Each row below has a hidden score, from 0 to 30, with 15 about the middle. What is it? The score is a weighted sum of the row's numbers plus the product of two more (or one squared), each taken from its middle value.
[ 27  -2  -9  11  13  19  18 -11  45  12  20  20  23   1  17 -16  20  -1  24  23  18  -1  39 -28 -33  -9 -49  23]: 12
[-22 -66  13  -8 -21  -3  34  22 -29   3  50   1 -34  16 -36  51  -7   6 -13  38  43  11   1  -8  15  63 -26 -21]: 21
[  1 -41  28  21 -25   2  10 -44  22   9   6 -28  23 -22   9 -37 -36  47  -4  54  21 -16  38   2 -21   4  -2 -33]: 21
[ 16  66  -6  12  32 -18  27  42 -19 -25 -55 -13  21  19  10   2 -32  24 -18  17  11  -3 -28 -32  -9  23  31  54]: 11
[-13  -8   3 -49  -8 -21 -17   8  34 -23  37  -8  -7 -27  16   1  25 -10  45 -60  18  -1 -44 -19  -1  32  33   3]: 9
[-28  37   8 -10 -10 -34  -5   7 -43 -39 -19   8  -9  41 -16 -55 -36  24 -13  29   3 -30 -15 -51 -44 -38  43 -31]: 16
[ 21  11   3  47 -39   5  45  -4   1 -38 -16   0  -1  37 -24  26  17  21 -15  -1 -26  -2 -20 -29   0  14 -28 -21]: 17
[ 19  29   2  23  39 -11  -2 -37  28  17 -43 -12  40 -11  20   4  23  35 -13  18   4 -12  22  27 -20  12 -41   7]: 9
[ -6  21  -7  20  27  40  32 -30   8  21 -21  33  20  69 -16 -13  25  44 -32  40  23  27  42 -37 -67 -14 -62 -11]: 23
[-57 -15 -32   7  13 -30  -2  14  33  39   3  52  -3  -5 -20  -4 -28 -10   1  -4  19   9   8  -2 -20  15 -26  15]: 19
[ 15  12 -24   4  73  34  17 -73  -2  63 -73 -52  19  20   8 -58   8  33  -1  62   8   5  29  36 -10  -8  -3 -17]: 12
[  2   7   6   9  23  13  60  32   9  -7 -37  63 -32  78  19  21  49 -12   8  -5   4  52 -27 -59   1  52 -66  49]: 10
[-18  21 -28 -18  23  10 -20  31  24   7 -21  46  28 -14  19 -31  -5   1  -8 -26   6   7  -8 -20 -34 -36  11  29]: 13
[-10 -18  20 -23 -28   9  -5  28   5 -37  75  25 -21  10  -6  30  23  24   2 -62 -11  26 -25 -28   2  -5  -2  -1]: 13
[ 28  26 -25 -57  13  24 -43 -24   9 -35 -24  10  57 -15  38 -20  30  22 -10  -5 -52   2  13  -6   4 -82   4 -25]: 13
[ 38  29 -27  54 -17  24   9  -1 -14  40 -33  -7  29  27 -41  15  -9   0 -56  48  12 -35  38  17  37   3   3  14]: 14
[  2 -28 -62   9  58  51  44 -13  -5  76   0 -12 -23  45  -6  10  17  -8  18  35  73  26  67  -7  14  47 -42  37]: 20
[ 27  37   0 -38  38   7  14  29 -48  -4 -29  10   1  -6  49 -12 -13   4  14  -5  20  13 -20 -22  32 -37   4 -11]: 24
[ 27  27 -16  -6  48 -13   9 -43 -55  -4 -43 -76  -1  29 -10 -35 -42  18 -18  41  27 -45   8  19  16   1  26   3]: 18
[  0  -8  -3  -6  53 -14   6  20  -2  36 -44  45  -2  37   9  -7  31  32 -20 -18  -2  49 -19  -8   6  42 -22  12]: 13
[ -3 -35   9   3  21  15  11  44 -11  20  18  31 -41 -34  76  16   5 -52  60 -17   2  56 -51  27  41  -6 -32  13]: 18
[-12  10  12  -5 -18  38  49  34 -26 -29 -15  44  16  45 -11  -8 -13  34 -30   0  19   2 -10 -63  -7 -25  -8   7]: 17
[-46 -16  43 -10 -44   3   6 -22   9   8  24  -7   4  26 -56  24  24  26 -36  -9 -21  22   3  15 -11  -4   6 -48]: 9
[-12 -21  10   0 -26  11  13  14  14 -37  33  50  14  23  -8   4  -2  28 -21 -31 -32  38 -34 -11   9  -6   5 -11]: 16
[-10   5 -16  11   9 -44 -29   2  -8   3 -27  -3   5   8  -4   4   2 -31  22   2   1 -23  -4  -2 -29  23   8 -18]: 15
[ 38  30 -30   4   8  20 -24 -12   1   7 -19 -30  32 -22  -4  -5 -29  14 -40  14 -11 -36  18  13  -7 -47  49   1]: 16
[ 23  33  -7   9  15   5 -12   8 -27  12  -2   3 -25  44 -29  20   8   2 -25  16  20  -5   6 -10  10 -43   7   0]: 13
[ -2  61  29  18 -38  -3 -34   0   3 -37  -8  -9   9  -6  -7 -23 -14   6  -6  -7 -39 -29 -53 -31 -27 -37  34  10]: 18
[  1  23  42 -39  -1  18 -11 -36 -20  -1  -7 -12  15  -3  -9 -11 -11  26  -4  22 -36  11 -23  -5   8 -18  31 -44]: 11
[-27  22  23  17  -4 -31  -7 -34 -42  35  -6 -25 -32  10 -60  10 -11  13 -19  54   5 -14 -11  47  11   6  10 -22]: 19
[ 31  27 -32  17 -30   5  17  35  -3  -4  24  21  -5  19 -49  59  -5 -37 -34  41  18  -9  42 -19  24  -7 -27  27]: 12
[-10  22  11  26 -19   2   6  19  43 -13 -11  -1  23 -29   7 -47 -26  26   7   2  -8  -8  -8  -7  -6  -8  35  25]: 9
[ 50 -67 -12  11 -12  -6 -16  13   8 -33  35 -28 -57  -1  40  74  76 -74  83 -32  -9 -13 -44  35  64  49 -35 -13]: 14
[ 17 -23  -5 -11  26   6  34   5  22   9  -9 -12   9  26   1  36  -5  -3  -3  15  38  15  32 -15  19  52 -24  41]: 27
[ 68 -10 -20  31   8  -4  37 -20 -32 -23   4 -26 -47  21  -9  53  42 -18 -28  27 -19 -15 -11 -28  33  17 -51  -2]: 15
[ 17 -27 -29  44  15   5  13 -18  15  45 -19  19  -7  -8  18   6   7 -31 -28  10  28  28  43  35  43   1 -33  13]: 19
[ 21  57 -21 -14 -25 -10 -56   8 -27 -56  -9 -50  10 -27 -29 -29 -45  15  28   6 -37 -68   3 -17 -44 -21  84 -22]: 16
[ 15  21  31 -28  13   7 -26  15  -6 -12  -2 -37 -37 -26  28  -8 -22 -11  44 -24 -16   9 -66  41  10  12  58  -1]: 12
[-29  -9  27 -27  51  42  70  35 -39  22  -2  17 -10  19   4   8  -8  50 -18  -7  -7  65 -45 -17  40   1   3  13]: 15
[ 19   0 -11  52   1   2  22  -1  27   2   3 -25  -4   2   3   5  -3 -14   9  13  15  -6   4   3   5  26 -30  45]: 18
[  2  12 -52 -15  46  33  39  22  -8  29 -29  38  -4  36  32  55  46 -34  29 -35  12  47 -23 -12  22   2 -51   4]: 13
[  7  32  16 -13 -36   6  12 -25   1 -43  -5   8   7  11 -15   9  -6   2  19  14 -18 -32  -9 -33  -3 -45  17 -16]: 9
[-29 -55  15 -30  18  58  68  34  -7  34  24  23  13  28  -8   1   1   6  -9  19  38  65   7 -29  41  23 -20   0]: 19
[-39 -12 -47 -18  16  14  32  64  21  45  17 120  13  11  -1 -19  35 -39  -7 -18  34  66  27 -49 -23 -18 -40  52]: 10
[-21   3  42  26 -56   7   3  35 -74  28  41  21 -59  13 -52  95  -1 -11 -14  19   1  33 -48  38  55 -10  -4  -8]: 14
[-15  38  12  26  16 -12 -11  14 -16  -8 -31   1  50   8  28 -30 -45  57 -49 -12 -16   7 -11  37 -47  -2  23   9]: 13
[-25  25 -35   6  49  24  17 -46  14  74 -60  36  71  70 -24 -38  16  31 -57  18  17  24  78  -2 -56 -53 -53 -17]: 13
[-21   6  41  54  23  43  91  -7 -21  28 -20  41  -8  64 -10  -2 -20  23 -57  52  45  32  30 -37 -18 -14 -52  17]: 25
[ 16  11  -1 -38   3   7 -15   7 -22 -42   4  -9   3 -13  15 -38 -28  14   2  11 -10 -14 -62 -20  -8 -36  21   3]: 15
[-24   8 -55 -47 -20   7 -30  23  30 -18  -4  19  24 -35 -17   5  22 -27  34 -45 -20 -12 -20 -33 -31  25  22  10]: 13
[-23  44   1 -30 -48   3 -55   0  15 -33  29  -9  40 -86  20 -39 -34 -20  15 -52 -38 -45 -17  22 -29 -44  55 -31]: 18
[ -2  44  16 -11 -22   2  45  42   2 -29 -33  63  20  24 -13  22  -2   2 -50 -37  -7  48 -17 -50  15   1 -22  23]: 9
[-53 -30  33 -23  36  35  28  -5 -11  43   2  29   5  20  34 -30  -6  63 -21  17   1  77   3  18  16  12 -22 -36]: 16
[  2 -15   1   8  35 -10  33   7  15  -8 -25   7 -10  14   3  -1  21  -2  26 -25  12   3 -13 -51 -14  45 -28  58]: 14
[-20  -2  15  38  -3 -45 -30 -50  -4  -9 -33  18   8  26   0 -53 -30  27 -48  25 -11 -40  12  24 -29 -45   5 -41]: 27
[ 25  -8  51 -16  14  36  43  21 -37 -11  -7  -4 -48  23  23  49  45  18  42 -29 -15  45 -66 -29  59  17 -25   8]: 13
[-16 -13 -14 -23 -59  -8  -6   8 -57 -69   3  -9  -4   2  18 -43 -19  30  27  -9 -13 -58 -11 -53 -17 -56  71 -39]: 20
[-16 -71 -27  26 -31   9  -8   3  56  20  74  27 -10 -54  17  33   6 -43   8 -13   3  31  41  44  48  30 -38  18]: 20
[ 66   5   1   5  75 -11 -19 -56  37   0 -19 -66   8   2  41 -26   1 -11   5   7  16  -5  34  37 -19  14 -35  19]: 15
[  6 -27  64   5 -48  -2 -21   5 -23 -15  54 -32 -20 -61  -3  39 -31   1  21 -18 -35   6 -46  33  57   8  34 -20]: 15
[-22 -34 -10  -3  -2 -13  12  10  -3  22  34  20 -12  27 -36  16  17  -1   7  14  12   9  10  15  11   6 -27 -16]: 12
[-10   6  -2  22 -33  17  -3 -22  -8 -36  11 -41   9 -13 -41   2 -23  45 -23 -13 -16 -37  -3 -15  -7   8  63 -25]: 23
[ 26 -26  -1  -7  -9  -6 -12  19 -33 -11  44 -17 -32 -17  31  32  13 -37  52  -3   5   5 -25  11  30  -7   0  10]: 13
[  3  13 -28  -6  66  14  17 -64 -13  34 -60 -13  45  76  14 -68  17  60 -45  43  35  -4  74 -26 -44 -51 -29 -17]: 13
[-19  24 -40 -21  24  28   2  20 -35   4 -26  -6  29 -24  15 -14 -24  18  23 -14 -18  21   3  -2   1   5  42  20]: 18
[-15  69 -16  15 -27  23 -11  22   9 -26 -20  32   0  23 -46 -21   2 -32 -23  25 -19 -24  -2 -61 -33 -72  25  22]: 23
[  2   1   7  11 -24   6   2 -27 -39  18  12   6   3  26 -13  11  15  30 -26  27  16   1  15 -15 -26 -30 -24 -38]: 15
[  5 -25 -19   8  -1  43  67   4 -35  12  15   4 -33  67 -46  37  -9  -1 -18  34  57  14  38 -53   7  42 -20  -1]: 23
[ 12  19  30   9  13 -10   7  10   9 -28 -27 -23 -18   0   7  21  22   6   2 -31   1 -13 -50  -7   1  35  27  19]: 9
[ 38  16   6 -13  13 -29 -21  21 -30  -6  -5   8 -21 -48  42  34   3 -62  55 -25  -1  19 -38  36  53  -7   4   1]: 15
[-80   1  -2 -49 -46  11  -7  15 -10 -19  29   4  21 -28 -17  -5 -50  18   2 -24  -9  -5   5   8  23   5  62 -34]: 17
[  7  27  17  13 -24 -23 -66 -34   8 -29 -17   5  40 -12  11 -60   7  10  -7  -3 -12 -63  29  -7 -73 -75  15 -41]: 15
[-24  -9   1   7 -18  -5 -37  -4  29  29  38  -7  11 -30   7 -25 -34 -16  -7  17  15 -12  42  26 -15 -29  25 -22]: 17
[-15  47 -27  20  37 -20  14 -17  41  61 -54  44  46  73  -2 -44  33   5 -66  19  10  34  60   5 -60  26 -26  24]: 5
[  5  21 -11 -17   6 -59 -63  -4  14  -8   0 -58  27 -67  20 -31 -32 -35  44   5  -7 -32  11  30  12 -10  55  21]: 14
[ 32   8 -10   7  -8 -50 -37 -32  18 -10  -6 -47  -4 -45  -3  -1  10 -38  22  21   2 -55  15  22 -18  30   6  20]: 11
[  0 -47 -12   3  -5  25  -8  36 -14  29  46  13 -42   8  47  39  46 -34  33  -8  19   4  -6  30  11   9 -55  15]: 17
[-49 -47  22 -15 -59  15   3  30 -18  14  61   3 -14 -35  -9  17 -58  15  -7  14  -1  32 -13  55  32   4  55 -29]: 17
[  2 -18  35 -30  21 -28   7  23 -64 -12   3  -4 -41  32  25   5 -22  16   2   3   9  15 -31  13  19  12 -10 -13]: 24
[  3  -3  30 -14 -13 -12 -33 -30 -24 -16  12 -24  -7 -14 -15 -24  -5  10   3   6  -9 -13  -3  25   4 -10   9 -48]: 17
[  3 -26   8 -10 -36  -5 -74 -15  11  -6  20 -38 -11 -83  -9  27   7 -33  51  -2 -26 -30 -24  46  15  -6  39 -22]: 13
[ -6   0 -23 -20 -20 -30 -15  49  27 -52   3  48  11 -24  29  -2   5 -37  14 -46 -14 -21 -23 -51  -6  -5  -1  18]: 18
[  3  -7   9  32 -15 -16 -13 -10  13   5 -11 -12 -19 -28  21 -15 -21  -3 -43  14 -15  -6   7  54   3   8  16  27]: 14
[-10 -36 -13  33  -3 -16  16  20 -13  -8  -5  15 -36 -23 -10 -25 -33 -26  35  -1  12   4 -13 -27  13  25   5  -7]: 24
[-17  13  23 -40 -55  -5 -23  27 -39 -33   9   8 -27   8  -9  12  -3   0  -4 -35 -23 -30 -44 -27  10 -37  23 -18]: 15
[ -2  -9  -9  12   1   1 -21 -43 -35  49  -6 -14  -3 -23 -34  -1 -23   9  -4  56  -2 -11  39  30   5 -24 -10 -57]: 19
[-22   4 -30 -22 -20  35  37  68  -4 -15   0  91  -2  -1 -14  22  29 -13  25 -39 -16  51  -1 -34  43  12 -30  -4]: 13
[ 45   9 -16   5 -89 -18 -61  30   6 -78  42   0 -25 -47   4  10  20 -56  18 -60 -81 -46 -59 -18  38   2  47 -30]: 16
[-12  37  12  -2  21  17  17   5 -38  55 -12  62   8  21   6   5  17  -9  -4  -5  15  45   9  20  -3 -44 -44 -33]: 14
[ 10  32  51  32 -13  31  16 -22 -26  10 -30 -18  26   2 -11 -54 -42  32 -51  46 -23 -23  17  -7 -23  -8  12  -3]: 17
[ -8  18   3   1  25 -18  -7 -92  15  25 -76 -24  65  34  -4 -54  -5  97 -63  27 -14 -16  50  -1 -55 -11  -9 -64]: 15
[-33 -18  68   6 -62 -30 -63   0 -18  28  40 -27  -1 -63 -56   1 -33   4 -10  -6 -25 -26 -44  66 -21 -16  63 -56]: 11
[ 12  -3  11  53   9 -43 -20 -12  25   8 -42  -6  13 -12   4 -28 -23  -2 -34   3 -16 -18   4  34 -12  13 -14   0]: 17
[ 37 -29   1   7 -40  36 -16 -13  52 -41  34 -59  -3 -45  21   6 -17  -9   5   8 -33 -31  28  21  31  -8  37  31]: 19
[ -6  21   2 -39   8  -4 -25 -51 -18 -41  -1 -60  26 -25  -5 -33 -42  42 -12   0 -10 -36  -6  -5 -12 -11  54 -48]: 19
[ 28 -51  25  -1  51  19  29 -36   4  49  14 -48 -28  18  -5  10  -2   5  -7  62  40  25  40  24  17  41 -40  24]: 21
[ -8 -35  51  21 -53 -19 -18  17  -3   7  55  36 -67 -23  -9  31  15 -63   3 -13 -12  -9 -18  27  44  28 -10 -28]: 20
[ 39  15 -50   7 -41   1 -86  24  43 -37  41   8 -10 -67  50  13  15 -44  44 -78 -25 -35 -17   5  -9 -19  21  18]: 19
[  6  29  -5 -14  11 -37 -45   6  -8  -1 -22 -48 -18 -15  27 -21 -20  -3  15 -30  12 -42  -8  41   7 -12  64   6]: 14
[ 32  -1 -15  48  11   2  38  -2  36  34 -25  20  -1  11 -13  81  57 -35  -6   4  17  17  35  -2  37  22 -84  25]: 10
[ 32  56  -9  23  54  59  20 -14  -8  28 -60 -11  42  33  43 -46 -22  40 -61  41  10  10  50   9 -38 -49  -4  43]: 14
[ 35  24 -42  -8 -33  48  22  -2 -33 -13  12 -31   7  40  -9  64  35  -6  33  12  18 -32  33   2  27 -17 -18 -23]: 12
[ 38 -21 -43  33   5 -12 -21  -1  57  -7  18 -40  28  -5  27 -38 -23 -47  22  29  17 -65  61  22 -13   5   1  39]: 19
[-28 -18 -40 -47 -10   6 -12  -1  38 -36  18  16  22 -51  47 -22  23 -14  77 -61 -21   0 -27 -23   4 -20   5 -18]: 13
[-16   4 -30 -14 -53  11 -22   1 -21  -7  28  12  17 -21 -12  -4 -34  28  -7 -26 -19 -25  12 -16  10 -41  39 -30]: 17
[ 24  -6  28  61 -41 -18  -5  10  57 -18  20 -27   2 -40   3  20   0 -29  14   4   8 -25  -3  24  15  15  10  49]: 8
[ 22 -28 -14  35  61   3  44 -12 -10  61   2  16 -24  21 -24  38  40 -10   7  17  24  57  12 -11  25  39 -88  -4]: 16
[ -4  32  34  71  27 -43 -16  24  30  19 -14   2  10 -38   5 -27 -34 -33 -34  -1  -4  16 -44  36  -9  15   7  65]: 22
[ 27  56   3  25  39  21  41 -51  16  29 -68  30   7  91 -70   9  33  35 -95  53  13  12  69 -53 -55 -28 -68  21]: 12
[-40  26 -20   1  29  24  46  67   4  67 -22 101  10  62   8  -6  -6 -14 -57   3  56  73  40 -16 -23   8 -48  47]: 15
[-22 -76  43   6 -22  49  46 -46 -42  40  36  -1 -13   7 -28  54   4  18 -36  42 -31  34 -11  30  69   5 -16 -95]: 19
[-39 -32 -26 -44  -8   7 -11  59   4  18  56  55 -42 -20  26  42  37 -51  65 -42 -23  52 -64  16  20  -2 -43  19]: 10
[  1 -28  12  50  40 -28  34 -25  26  59  -1 -18 -24  26   7  -4 -19  13   5  21  62   8   3  16 -22  42 -49  36]: 18
[ 16  93 -51  -4 -25  -1 -49  30  21 -23 -19 -26  28 -33 -10   5  -2 -30  10 -35 -23 -49   1   5 -37  -6  40  32]: 10
[ 11  63  -3  18 -16   1 -51  -6  41 -22 -32   6  -2 -26  -4   1  18  -8 -39 -48 -48 -23 -18   1 -25 -25  29   9]: 18
[ 19  14 -26 -10  23 -39 -37  -5  12  -3  -9 -10  -6 -28  24  23  62 -75  38 -23  -5  -6  14  19   5  14  -5  29]: 6
[-12 -30 -28   0  -4   3 -30 -72   4  25  18  -7  22  23 -24 -36  -6  32 -30  44  27 -27  78   3 -45 -42 -10 -58]: 24
[-18  18   7 -11 -59  17 -22  30  23 -80  23   6  18 -27  26 -32 -48  27 -38 -45 -17 -37  -8 -41 -29 -43  52   0]: 21
[  7  48 -16 -18  48   2  40  27  33 -10 -41   9   6  32   6 -27  12 -15  19 -11  12   3   0 -81 -14  23 -12  69]: 10
[ 21   0 -44  20  30 -50 -80 -56  30  25 -30 -23  29 -39  36 -48   4 -16 -13  13 -13 -41  45  82 -14 -30  -6   1]: 13
[-34   6  -7 -27  10  40  46   9 -24  17  -8  42  26  28   5 -29 -15  29 -14  -9   1  13  -3 -53 -23  -5   4 -20]: 20
[  3  44  15 -32  69  18   7 -35 -33  27 -76 -45  38  22  18 -70   2  25 -18  49  24   2  17  -9 -27 -20  15  -3]: 12
[ -1 -39  -8 -13  49  14  24  22   1  65  28  53 -36  29   8  44  36 -53  18   8  64  50  17 -11  24   7 -61  47]: 14
[  2  23  81  48  -9 -39 -17 -54  -9   4 -30 -42  31  24 -54 -15 -28  30 -85  48 -25 -39  17  62 -39 -23  37 -12]: 6
[  6 -24  17 -50 -44  16 -21  16 -24 -66  40 -57 -27 -62  14 -39 -67 -20  68   3 -15 -47 -33 -11  27 -26  84 -23]: 28
[  9  -5   5  25 -73 -17  -3  12  -8 -40  42  37  -7 -17 -34  47   8 -20  -5  -8 -30 -16 -10 -71  51 -10  -8 -26]: 14
[ -9   4 -22  -2   1   5  22  28  26 -10 -10   1  28  -7   4  25 -19   1   4 -36  -9   9  11   3   2  57  -6  41]: 20
[ 31  23   2  -7 -24  20  29  -8  -6 -17   1 -30  14  25 -53 -10 -12  19 -34  40  12 -43  39 -36 -11   5  21  -5]: 14
[-10 -12  54  15  19  -6  24 -39 -28  16   5  10  -2  62   8 -14   4  45 -81  39  18  25  12   6 -28   0 -32 -25]: 18
[ 17  15   2  26 -48 -13  -5  16  17 -57  19  -3  10 -36   1 -30 -19   5   6   4 -23 -24  11 -29 -14   0  26  18]: 11
[ -2  18 -11 -28  -6  -7 -41  23  19 -22  -6  18   2 -21  38 -37   4 -41  45 -48  -1 -32   0 -22 -35 -48  16  18]: 17
[-30 -50 -25 -45  36  10  41 -18  23  14 -32  40  43  25  54 -53  29  18  17 -18   8  46  -1 -51   0  21 -70   8]: 19
[ -7  24 -11  -8 -20   0 -18  24 -25 -16   6  22  41 -17 -16 -17 -31  -4  -2 -15  25  -5  28 -13 -26 -42  13 -16]: 17
[ -5   6  -8  50  36 -28  34   4 -32  50 -29   8  -8   0 -19 -28 -18  -2  -1  55  41  10  33 -11 -12  45 -32  48]: 14
[-10  30 -12  20  54  18  -4  -7 -24  86 -54  33   6  72  -2 -23   3  12 -59  12   8  34  29  29 -27 -55 -18  -1]: 13
[ 44  20 -23 -22  14 -29 -17  17  21 -50   5 -34   6 -18   9  26  17 -42  34 -22 -31 -40 -12   8  10  -6  18  36]: 14
[ 33  19  29  36  11   4  14 -17  -2  30  -3 -61   2 -15 -10  11 -44  -6  -4  22   1 -17  21  58  33  26  18  13]: 16
[ 60  -7  23  17  20 -21  -4 -22 -17   8   7 -53  -9  -9  -5  56  39 -32  66 -14  -5  -8  -9  32  26  48 -32   9]: 11
[ 51 -20   8  21  29   9  20 -23 -39  26 -19 -48 -33  26   4   5   2 -34   0  45  26  -5  20  22  34  24  10  15]: 18
[-15  -4  20  23 -18  23  24  -3  25  17   5  20  14  24 -42  15  -3  -1 -13  15  32   5  21 -20   5 -11 -13  24]: 14
[ -7  14 -22   7 -22   3 -34 -23  55   1  -5  16  15   9 -28  22  49 -25  -4 -41 -21 -16   3  -2 -29  -3 -26 -32]: 25
[-12 -26  29   1   5  -3  16  28 -14   4  39  23 -52  -8 -13  39  -8 -20  44 -14  -1  25 -58  -4   8   6  20   2]: 12
[-54 -46  -3 -22 -39   2  41  61 -20  -3  45  49 -39  16 -36  56 -17 -31  35  -2  34  38  -5 -40  26  23 -14  29]: 17
[ 61  24  -1  41  -2 -28 -18 -61  13 -26 -21 -66  12 -19  20  15   9   2 -12 -23 -12 -44  13  54   2 -35  12 -28]: 13
[-15  12 -31   5  49   3  34 -27  -9  28 -61 -21  31  33 -24 -14  -9  25 -34  31  32  17  46 -16  -6  21   4  13]: 13
[ 29  42 -41  16 -30 -18 -55  35  49 -67   4   4  31 -40  56 -14  -5 -32  14 -72 -14 -37 -11 -13 -30 -25   3  26]: 20
[ 21 -14 -19 -47  58  23  -8 -24   8  11   4 -16 -17  31  57 -18  28  -8  -7  29  20   8  15  -8   5 -26 -10  42]: 14
[ -5  18 -61 -27  52   2  21  30  31   1 -36  43  36  29  41 -55  16 -17 -22 -14  27  18  22 -37 -61  40 -20  74]: 14
